Look-ups in named tables: a row name and a column name give one cell, copied from the table.

loma
fields: rofarus, vanez, vanofed, geki, nokesen, tabud, lik, zokiv, lagoril
bog: [129, 158, 174, 75, 181, 81, 67, 55, 69]
lavo: [101, 112, 64, 123, 108, 150, 145, 166, 167]
famo: [113, 103, 144, 96, 110, 214, 101, 84, 137]
sosufom: [117, 94, 159, 116, 36, 154, 103, 83, 77]
mupetan: [125, 93, 128, 116, 179, 157, 106, 84, 152]
tazeti: [110, 88, 117, 136, 20, 132, 130, 126, 95]
reki: [118, 137, 83, 129, 146, 15, 128, 148, 103]
nazav: [107, 113, 114, 115, 54, 141, 122, 128, 106]
rezuge: [114, 84, 147, 126, 13, 161, 114, 96, 83]
vinutak: [131, 134, 161, 100, 164, 66, 82, 65, 73]
pasune: [116, 142, 103, 109, 146, 64, 115, 129, 108]
zer: [120, 93, 161, 111, 71, 168, 98, 73, 93]

nokesen of reki: 146
vanez of zer: 93
vanofed of pasune: 103
lik of mupetan: 106
rofarus of rezuge: 114
tabud of pasune: 64
rofarus of nazav: 107
rofarus of tazeti: 110
lik of reki: 128
vanofed of tazeti: 117
vanofed of bog: 174
lik of rezuge: 114
geki of famo: 96

Table kefudev
	zun	nok
fidal	640	729
roka	253	816
fomutam	395	681
figepe	325	546
fif	168	595
vufev	346	633
vor	287	624
ped	480	360
noli	407	466
sesapag	342	790
samuno	426	358
sofozo	329	448

ped, zun => 480
fomutam, nok => 681
vor, nok => 624
fidal, nok => 729
figepe, zun => 325
fomutam, zun => 395
fif, zun => 168
samuno, nok => 358
Which row has the largest nok? roka

retil.tsv
	novepot	peg	bivu	leni	dedigak	tavavi	nuta	gutof
numigu	-25.3	-14.2	-23.8	-24.8	2.8	53.0	-23.3	71.3
dar	19.4	12.7	19.8	18.5	9.5	3.8	19.7	5.1
pizape	-29.3	-41.5	-19.3	-23.1	-22.9	56.4	-40.5	92.0
zug	58.0	5.4	69.2	63.8	-14.0	-41.9	41.9	-35.6
mafigem	38.7	46.3	30.9	32.1	34.2	-16.1	49.9	-36.2
keke	49.8	55.3	40.1	41.7	37.4	-27.1	61.0	-53.0
vumemeg	22.6	-14.2	34.0	29.1	-17.9	-2.7	8.6	16.0
tize	-6.5	-37.0	6.2	1.1	-28.5	30.7	-23.4	63.5

What is the bivu of numigu in retil? -23.8
What is the peg of dar in retil? 12.7
What is the bivu of pizape in retil? -19.3
What is the tavavi of numigu in retil? 53.0
What is the leni of numigu in retil? -24.8
What is the tavavi of vumemeg in retil? -2.7
What is the gutof of zug in retil? -35.6
What is the peg of zug in retil? 5.4
What is the peg of keke in retil? 55.3
What is the novepot of numigu in retil? -25.3
What is the novepot of dar in retil? 19.4
What is the nuta of numigu in retil? -23.3
What is the peg of vumemeg in retil? -14.2
What is the tavavi of pizape in retil? 56.4
What is the tavavi of keke in retil? -27.1

Table sav
fields: ruve, gikifo, nur
mim: [428, -53, -603]
lel: [-497, -656, -675]
dag: [-502, -559, -501]
zana: [-543, -397, -285]
vemi: [-671, -597, -490]
git: [-599, -733, -694]
meruva: [-76, 60, -39]
maf: [445, 9, -539]
sor: [125, 208, -33]
sito: [-901, -894, -741]
sukevuf: [-138, -382, -556]
zuk: [-427, -404, -330]
nedin: [-277, 218, 291]
sasa: [708, 173, -569]

vemi, gikifo: -597
sor, ruve: 125
meruva, ruve: -76
sito, gikifo: -894
nedin, gikifo: 218
maf, gikifo: 9
meruva, gikifo: 60
sukevuf, gikifo: -382
sor, gikifo: 208
maf, ruve: 445
meruva, nur: -39
zuk, nur: -330
mim, gikifo: -53
git, nur: -694
sukevuf, ruve: -138
sukevuf, nur: -556
git, gikifo: -733
dag, nur: -501
sor, nur: -33
mim, ruve: 428

vit =
         guk    sos   belo    dok  zivuki   defe
bov    31692  74965  60158  43603   38784  56242
bugud  16189  77061  24605  51764   72812  35488
gil    58659  27488  22586  30379   60219  58706
fid    29556  23705  66775  44058   61990  50968
zofu   49300  55892  63994  61658   61127  20296
zaz    47435  21694  15384  62996   32278  20082
ras    51403  75738  76566  39502   20870  50098

ras, dok: 39502
gil, zivuki: 60219
fid, guk: 29556
zofu, dok: 61658
ras, defe: 50098
zofu, defe: 20296
ras, guk: 51403
ras, sos: 75738
gil, guk: 58659
bov, guk: 31692
Row with the largest sos: bugud

kebafi =
|  | kinuz | ket | dad | nepen | febu | ganuf | lameva |
|---|---|---|---|---|---|---|---|
| sukozus | 17 | 19 | -6 | -27 | 16 | 16 | 3 |
| pizor | -36 | -23 | -31 | 27 | -15 | -35 | -41 |
| lun | -49 | -43 | -24 | 42 | -34 | -47 | -43 |
| fis | -50 | -47 | -21 | 42 | -37 | -47 | -43 |
| tomaler | -70 | -73 | -18 | 64 | -61 | -67 | -54 |
| luv | -57 | -64 | -11 | 52 | -55 | -55 | -42 |
| gasivef | -68 | -73 | -17 | 62 | -62 | -66 | -52 |
| duk | 16 | 43 | -45 | -31 | 44 | 12 | -26 |
| damen | 16 | 45 | -47 | -32 | 46 | 13 | -28 |
| sul | 34 | 72 | -60 | -52 | 70 | 27 | -29 |
| vod | -56 | -54 | -22 | 49 | -44 | -53 | -47 |
| ridiz | -68 | -73 | -17 | 61 | -61 | -65 | -53 |

luv, febu -> -55
lun, dad -> -24
vod, nepen -> 49
gasivef, febu -> -62
duk, ganuf -> 12
vod, ket -> -54
Which row has the largest dad? sukozus

Table vuda
columns: pasetin, tad, fifer, lan, ginu, taz
nid: [0.59, 0.69, 0.51, 0.45, 0.74, 0.39]
rukare: [0.42, 0.80, 0.25, 0.82, 0.69, 0.24]
zed: [0.80, 0.76, 0.54, 0.42, 0.51, 0.51]
sebu: [0.57, 0.76, 0.23, 0.90, 0.67, 0.24]
mup: [0.58, 0.62, 0.42, 0.43, 0.67, 0.47]
tof: [0.47, 0.76, 0.20, 0.88, 0.69, 0.30]

taz of tof = 0.30
lan of mup = 0.43
pasetin of zed = 0.80
ginu of nid = 0.74
ginu of sebu = 0.67
lan of sebu = 0.90
fifer of sebu = 0.23
tad of sebu = 0.76
ginu of rukare = 0.69
taz of zed = 0.51
pasetin of tof = 0.47
tad of tof = 0.76
tad of nid = 0.69
lan of rukare = 0.82
Which row has the largest lan? sebu

zurafek =
	sokeb	funas	lopono	fopire	nebev	pev	funere	pinuna
lerulu	175	137	178	175	111	47	170	35
fazi	88	22	114	104	34	141	51	202
von	155	73	177	168	55	66	122	95
furobap	95	107	93	93	116	137	101	144
marad	160	188	141	146	167	68	185	24

What is the nebev of von in zurafek? 55
What is the funere of furobap in zurafek? 101
What is the lopono of fazi in zurafek? 114
What is the lopono of lerulu in zurafek? 178
What is the funere of marad in zurafek? 185
What is the pev of marad in zurafek? 68
What is the fopire of von in zurafek? 168
What is the funere of fazi in zurafek? 51
What is the funas of furobap in zurafek? 107
Row with the largest nebev: marad

Table tatupe
,gaveg,vut,bev,kib
tesig,-46,21,59,22
gidu,11,-3,-54,-5
domo,88,53,34,25
som,-26,20,73,33
subilog,97,22,19,29
sezepul,8,-25,-44,9
nevemov,3,1,-46,-14

tesig, bev -> 59
domo, vut -> 53
nevemov, vut -> 1
gidu, vut -> -3
gidu, gaveg -> 11
subilog, gaveg -> 97
som, gaveg -> -26
subilog, bev -> 19

mem.tsv
	lirid	novuv	fakane	fur	nud	gomuvat
bezupil	32	39	45	31	19	18
riko	44	42	36	30	32	38
zer	55	35	29	28	30	39
foz	45	38	29	27	23	17
zova	53	39	53	78	69	37
rez	53	51	37	46	47	33
rimag	50	63	46	47	47	26
vib	38	50	59	37	28	43

gomuvat of zova is 37
lirid of bezupil is 32
nud of rez is 47
lirid of vib is 38
fakane of foz is 29
fakane of zova is 53
fur of bezupil is 31
novuv of zer is 35
lirid of zova is 53
nud of bezupil is 19
novuv of zova is 39
lirid of rez is 53
fur of zova is 78
nud of rimag is 47
fakane of rez is 37
fur of zer is 28
nud of zer is 30
novuv of bezupil is 39
Row with the largest lirid: zer

